Turns, then the turns between two rows, first turn first; the first pair answered
turn A:
[ -4   5 -12   1  13   1   5   9   4   2   9  -2   4  15 -13  -9   1   6
  10   9  -9 -16  -4  -9  12]  ->  [  3  10  -7  -4   8  -4  -3   6   7   1  11   0   4  16 -10  -3  -5  15
   7   8   0 -17  -5  -7   9]
[  7  29   7  -8   6  -9  -3   0   1   2  -6 -14 -26  17 -11  -8  -6  23
   4 -20  11   0 -13   1  -2]  ->  [  2   9  -2  10  21  -4   7  -2 -13  -6 -10 -18 -28  13  -8 -16   0  13
   3 -28   7   4 -19  -7   4]
[  4 -17  -2  18   5  11 -11  -1   0 -47  -5  11 -12  16   8   4   6   5
 -12 -17   3  -6 -24 -27  16]  ->  [ -6  14  -7  11   3  23   3  11   1 -43  -4  22  -3   6  -7  -4  14 -10
 -14   6 -16  -8 -34 -32   4]
[-15 -11 -18 -16   3   3  30   6  -2  22 -29   1   7  29 -13  -2  10  -6
  19 -33  -1  14  -4 -13  -4]  ->  [-11  15  -8 -31  -9   5  28   7   5  28 -29   5  14  28 -22   2   8  -4
  21 -25   2   7  -3  -7 -10]
turn D:
[-28  11  10  17  -2  -4 -20 -12   4   9 -11  19 -11  27 -10  -6  30  -6
   0   4 -10 -15  13  14  -9]  ->  [ 12 -11   2   5   8  -1 -17 -10   1 -39  -3 -28  -3  -3  -4  27   1  10
  18 -17   7 -13   9  -8  26]
[  4  -3  10  12  23  15  -6  -2  10 -10  -3  -5  20 -12 -20  13   1  15
   7   9 -22  14 -13 -17   9]  ->  [ -9   8  17  23  14  11 -15  -3  14  14  -5  11  14   3 -22   2  14  16
  -7  11 -26  14  -2   2  -5]
[ 27  19  19  -8  33   0  16   8   0  16 -16 -32   6  -2  -3   0  -2 -36
  24 -26   2  21 -25   8 -14]  ->  [ 20  24  25   0  28  -7   2   2   8  40 -20 -19   1  15   0  -7   3 -29
  20 -24   3  24 -19  21 -27]
[ -1 -39  -6  18  40  18  16 -23 -12 -29 -13  -7 -19 -15  13   5   6  33
   3  -1  10  -3 -27 -29  12]  ->  [-38 -24   0  28  35  16  14 -22 -10  14 -19  32 -25  -1   4 -25  27  18
 -12  13  -8  -4 -20 -11 -14]
turn K:
[  5  21   4 -15   1   0  11  -3  13  -9   9  -8  27 -29  19  17 -13   0
   7 -18   2  21   2 -17   3]  ->  [  5  17   6 -16   1  -4  15  -3   9  -8   6  -7  25 -28  19  11 -16  -5
   9 -23   3  25   9 -10   0]
[  3  -1  30   0  17 -21   8 -16  31  20  11  25  12  11   2 -28  18   6
   9   1  12  -2   5  -6 -17]  ->  [  3  -4  24   0  17 -24   6 -15  29  20  11  20  10  16   8 -25  14   8
   6  -8  17   0   6   1 -16]
[ -9 -29 -13   5  -5   0  16 -14  18   2 -28 -18 -10   3  22  12  14  -5
  -1  -5   6 -12   4 -18  15]  ->  [-14 -26 -18   9   0   3  21 -11  14   2 -26  -7  -3   3  14   7  16  -9
  -1   2   6 -20  -5 -19  17]
Pairs:
Each pair is 2 to 3 turns apart.
[ -6 -14 -15   6   6  15   8   4 -10 -16 -19 -25 -22   6  -3  11 -22 -17
  -3 -24   4  14  15 -14  32]  ->  [  8   7 -12 -16  -3  18   8   8   2 -20 -10 -28  -9   0  -9  25 -29  -8
   0 -13   8   9  11 -12  29]
A then D then D
[ 34  21  31   5 -18   6 -20 -12   7   4  10  -1   1   4 -15   8 -18  14
  -9   0  12 -10  10  15  -7]  ->  [ 15  31  27  15 -16  11 -13  -4   1  22   7  24  -3   4 -24 -13  -6  -3
  -8  10  -9 -12   2  15 -21]
D then D
[ -6  31   3   5 -27  -8   9  -8  -4  13   9  30   2   0 -13 -22  10 -21
 -12  11 -14  -2   5  17 -19]  ->  [ -3 -26   3  30 -15 -26   2 -22 -21   1   5   7 -16  18  15 -23   7  -8
 -15 -20   4   8  10   8   5]
A then A
[ 19   0  -5   5  -2  -7   6   4  -9 -11   4 -13  -5   0   8   3  -3  13
 -16  -7   2   1 -10 -16  -5]  ->  [  7  -5  -4  20   2  -7   4  -1 -13  -2   2  -9  -7   6   7 -13   9   4
 -21  -7  -5   2 -10 -14  -8]
D then D then A
[ -1  32  15 -35 -10  -9 -28 -11  18   0  10   8  15  17  -1   9  -1  19
   0   0  29 -25  -9 -11 -20]  ->  [ -2 -25  -8 -11  23   1   1  -2 -16 -30   9 -14   9  -4  12   3  -5  -4
  15 -20  16 -13 -22 -46   9]
D then A then A
[ 20  16  -1 -28   0   7  18   9   7 -39   2 -15  14 -34 -17  17 -11   2
  24  16  -7  -2 -19 -21  16]  ->  [ -9  33  -1 -15  -1  12  27  17   1  -9  -3  16  10 -25 -25  -7   4 -21
  15  34 -28  -5 -19 -15  -3]
D then D then D
[ -3 -43  -7  13  17  -6   9 -12  -6 -11  -8  -4 -12   5   2 -21  -3 -13
   5 -16   6   8 -11   2  14]  ->  [-13  11  -3   0   8   2  13   3   7   8  -5  24  -3  -1 -19 -26   5 -28
   1  16 -11  -3 -15  14  -9]
D then A
